In the rows, zero is written as 128.
Families of rows that turns and mirrors carry onto each other, the same ones carrying the whole set onto itself: the rest of each named row's family, in list order
4 families of 5 rows
Lunid: [124 117 102 140 173 127 136 141 131 108 131 132 140 137 102 137  90 100
 165 113  90 154 136 150 152 137]
Vuboz: [136 147 104 152 124 118 111 137 136 143 127 118 100  90 133 147 105 163
 129 166 139 128 130 109 169  91]
Solav: [146 142  84 144 115 107 133 124 151 127 100 108 113 108 110 148 102 154
 143 138 125 136 100 117 155  75]
Gud: [155 116 159 125 121 104 136  92 110 130 133 103 104 135 106 119 132 134
 167 139 107 115 118  99  84 114]
sozet: [142  98 105  74 103 108 120 157 139 111 109 118 113 142  91 138 116 129
  94 120 122 121 168 100 144 148]
Puv: [125 140  83 150 101 123 127 118 137 143  91 109 107  94 117 135  94 155
 113 112 104 143 109 112 145 123]
Loso: [119 120 141 130 164 140 138 121 135 108 137 118 148 104 101  96 102 102
 154 118  89 146 150 155 128 134]
Bele: [114 131 122 138 121  89  90 167 114 108 146 105 112 121 144 121 140 124
 172 157 157 114 130 131 113 147]
dov: [184 131 163 145 159 119 124 126 102 131 142 133 102 117 101 134 134 141
 146 143 133 116 167 115 107 126]
Dabi: [127 125 104  67 130 138 125 133 137  95 112 118 108 151  90 137  99 143
  83 128 120 137 154 126 145 137]
pegir: [123 104 116 135  90 107  98 156 152 116 153  97 133 134 122 120 142 105
 180 138 147 118 127 132 135 154]
tero: [108 105 129 127  71 111  81 131 130 132 123 113 140 122 127 120 133 112
 147 148 142 105 109 145 140 131]
gike: [119 148  82 144  98 127 124 123 162 125 116  98  98 118 129 143 101 165
 114 122 130 137 109 109 158 113]
sazov: [126 123 139 130 178 126 134 121 134  91 140 123 137 143 111 112  90 109
 140 108  80 131 162 144 136 140]
fenus: [185 106 162 125 149 104 129 125 135 124 123 116 109 126  80 139 119 137
 150 124 125 108 135 104  83 107]
det: [107 126 120 127 195 116 120 157 112 109 140 136 120 120 126 135  80 118
 144 144  98 141 156 134 149 131]
Dalib: [162 121 172 146 140 112 126 102 117 120 147 119 108 157 102 137 120 135
 165 131 120 103 120 121  89 123]
vamu: [139 140  92  91 123 111 120 159 102 104 108 125  96 128 112 134 132 146
  94 135 139 135 176 114 143 152]
bamat: [127 124 130 146  86 110  71 135 152 116 135  96 126 128 130 123 129 127
 151 139 158  94 108 142 122 138]
getaf: [117 101 115  59 134 146 119 134 126 122 111 121 108 137  91 141 111 126
  94 122 120 150 141 113 119 149]

The rest of the family of Bele: Vuboz, dov, det, vamu
The rest of the family of bamat: Dabi, gike, sazov, Dalib

Families of rows that turns and mirrors carry onto each other, the same ones carrying the whole set onto itself: the rest of each named row's family, in list order
5 families of 6 rows
pufi: [130 107 138 158 161 144 103 128]
Zek: [127 140 122 101 158  92 152 148]
Mugi: [126 107 114 131 108 158 135 144]
geko: [124 102 130 149 141 131  94 122]
Bel: [123 148 139 111 154  91 160 142]
Gorub: [117 111 133 139 106 160 139 137]
kefa: [105 147 130 132 158  90 138 160]
derus: [ 95 100 139 135 156  99 146 111]
zep: [152 117 113 164 116 133 168 123]
nuz: [125 128 115 124 105 160 139 140]
gebi: [102  93 121 117 167 115 145 113]
vok: [131 118 116 167 113 113 172 118]
dosos: [117 149 127  93 154 106 146 141]
numiv: [163 149 124 163 161 105 140 137]
veza: [166 155 121 148 148 111 157 148]
lurut: [ 99 108 131 119 181 118 147 121]
Zuk: [123 106 133 125 157 157 110 118]
meb: [129 108 122 138 164 163 114 128]
forus: [117 131 135 140 101 148 128 151]
Buna: [158 147 116 153 144  87 133 131]
zifi: [114 155 144 114 144  96 138 153]
faduv: [142 126 102 160 125 141 178 128]
penot: [162 153 108 141 170 118 152 138]
Baveb: [110 102 142 121 176 104 140 116]
sab: [ 89 122 144 138 160 111 133 105]
dage: [143 117  95 150 124 124 178 120]
keku: [119 102 144 134 160 151 109 136]
Ludag: [128 145 118 171 116 123 163 111]
Gesin: [167 158 113 137 151 115 157 129]
Kam: [111 123 120 161 111 146 130 158]

The rest of the family of dosos: nuz, gebi, meb, penot, dage
The rest of the family of Gesin: Zek, Mugi, lurut, Zuk, faduv
The rest of the family of zep: Bel, Gorub, veza, Baveb, keku
The rest of the family of Kam: geko, kefa, Buna, sab, Ludag

